One turning vector, and how many steps it has turned
The counts run from 0 to 208.
[165 139 147 117 121 155 132 128  71 161 104  99 131  89 134  94 145 122
  97  98  83 179 108 129 137  81 119 114 125 113 124 104] -> 152
[112 140 107 108 120 161 133 105 125 135 143  65 121 150 141  80 149 109
 168 151  84 180 123 102 158 129 117 115 105 167 129 111] -> 170
[154 143 139 108  96 102 147  96  75 118  81 145 108 128 157 139 152  90
 160 145 138 181 138 116 159 129 122  94 148 114 139 171] -> 135
[125  90 148  65  91 146 114 120 132 142 103 100 159 133 118  90 152 140
 126 111 100 146  95 126 176 151 160  99  80 153 124 117] -> 22
[119  94 114  89 100 174 134 124 144 130  86  79 170 151  98 110 142 136
 138 129 115 156 106 116 181 150 168  91 118 133 112 151] -> 178
[127 116 110  58 144 170 116 162 105 151  82 158 137 134 179  80 164 127
 121 124 147 147 115 121 160 147 136 104 133 155 105 141] -> 200
[130 155 114 126  81 164 162 160  95  99  80 149 122 132 131 114 179 132
 139  89 118 158 137 135 153 143 124 108 139 110 156 163] -> 56
[155 125 140 122 106 156 169  88  90 145 115  61 126 121 107  92 152 119
 157 120 106 183 106 123 122 113 117  88 137 137 159 112] -> 15
[119 135  99 153 106 180  83 113 110 127 106  92 118 125 148 111 169  90
 122 146 107 160  83 141 160 150 154 110 116 144  78 148] -> 111
[188 124 157 109 135 139 101 128  70 151 110 135 144  92 146 102 160  99
  93 113 134 164 118  89 154 146 140 106 137 144 142 136] -> 143
[159 119 135 122 132 133 127 112  95 146  79 147 114 116 190  88 159  84
 119 118 131 190 113 129 154 124 136 124 106 114  85 137] -> 132
[142 147 121  84 112 155 121 155  73 142  95 142 120 133 143 115 160 120
 176 122 142 128 158 120 153 151  84  96 152 172 150 157] -> 203
[155 120 147 144  80  89 114 117 102 141 108 129 136 148 139 144 174 127
 181 115 134 159 139 158 183 116  81 118 123 139 116 146] -> 126
[132 117 126 103  75 147 132 143 129 164  99  98 163 154 170  98 100 131
 155 117  91 114 142  98 164  89 138 116 101 116  88 131] -> 30
[137 159  95 112 121 153 129 141 130 181 115 134 153 165 138  86 172 175
 156 101 144 162 155 148 166 135 119 135 133 113 124  98] -> 61
[ 68 145 113  94  76 131 105 121  91 139 138 103 117 119 179 118 161 132
 146 131  85 156  97 143 150 136 145 115 112 130 111  86] -> 91
[118 138 121 135  77 127 134 140  75 164 110 115 110 103 158 118 148 145
 163 127 118 159  83 137 125  79 110  81 151 135 118  87] -> 94
[150 110 122 136  79 166 162 129 128 130  87  75 176 149 111 101 126 133
 128 124 113 152 130  70 163 121 168  92 141 121 126 163] -> 176
[138 118 158  95  87 118  90 115  73 133 121  96 144 120 121 168 155 111
 124 123  84 166 160 138 188 129 116 126 127 137 144 143] -> 147
[183 133 164 106 110 131 101 118  55 145 105 138 134  97 144 120 158 102
 107 107 114 155 141  81 154 152 139 112 131 137 154 155] -> 144
[147  98 152 151  85 135 113 160  57 176 131 123 155  89 140 117 158 146
 124  90 133 140 114 111 132 129 124  92 142 142 138  84] -> 85
[143 117 137  92 117  94 130 101  87 131 104 113 152 143 149 140 162 122
 146 164 140 188 158 138 190 116 122 108 163 111 127 144] -> 137
[167 131 166  99  85 130  92 115  59 132  96 130 132 108 125 142 150 102
 128 113 103 154 156  85 163 147 127  97 134 136 157 156] -> 145
[142 106 115 114  83 170 146 124 135 133  78  81 173 158  98 115 122 134
 138 131 115 143 131  97 172 136 170  90 130 123 116 158] -> 177
[122 126 131 106 117 156 150  80 104 128 141  64 121 131 136  86 162  98
 143 141  88 200 118 118 152 148 147 110 110 140 136 118] -> 13
[130 120 112 131  78 137 125 159  90 128  99 155 119 138 134 140 148 108
 179 104 131 176 186  98 170 169 116 103 115 121 132 129] -> 67
[137 123 118  82 144 199  98 162 108 149  92 120 153 135 150  78 160 116
 114 121 132 131 112 116 163 152 127 101 127 170 107 159] -> 43
[171 142 133 114 132 136 126 147 120 171 113 120 128 120 115  88 144 157
 146 119 104 175 105 106 147  85  96  92 111 165 136  87] -> 162
[108 110 106 123  87 132 117 151  94 125  94 139 128 150 132 154 145 116
 176 117 130 181 193 118 178 157 100 103 123 123 120 116] -> 68
[104 137  91  94 110 136  76 150 134 144  98 129 137 135 138 127 149 154
 134 171 120 152  83 117 184 143 158  84 134 146  83 115] -> 100
[155  94 150 150  64 139 149 148 105 157 123  98 193 142 145  93 153 150
 151  90 129 108 141 113 161 114 107 117 119 144 130 143] -> 185
[ 90 103 111  83  90 136 115 129  85 132 110 107 152 126 115 149 152 139
 138 144 136 169 145 141 174 176 162  81 149 111 140 102] -> 79
[154 164 112  96 144 124 113 102 129 159 141 107 124 143 129  93 163 144
 158 149 101 203 136 103 172 138 114 117 113 157 142  93] -> 3
[114 146 107 154 105 180 104  98 101 122 111  98 114 125 155 101 186  93
 134 135 119 162  77 135 157 156 153 116 132 148 100 158] -> 112
[ 81 114 123 113  53 136  88 145  88 141 107 113 130 117 141 159 136 131
 138 113  80 142 121 133 165 146 156 101 103 113 101  99] -> 89
[144 136 136 114 113 164 160  78  94 142 128  57 124 124 132  80 157 110
 158 130  94 180 110 115 132 135 133  90 123 138 153 108] -> 14
[151 137 107 188  87 147  97 142  98 147 131  93 165 138 147 131 140 136
 143 147 131 131 135  83 174 105 120 115 154 148  92 143] -> 107
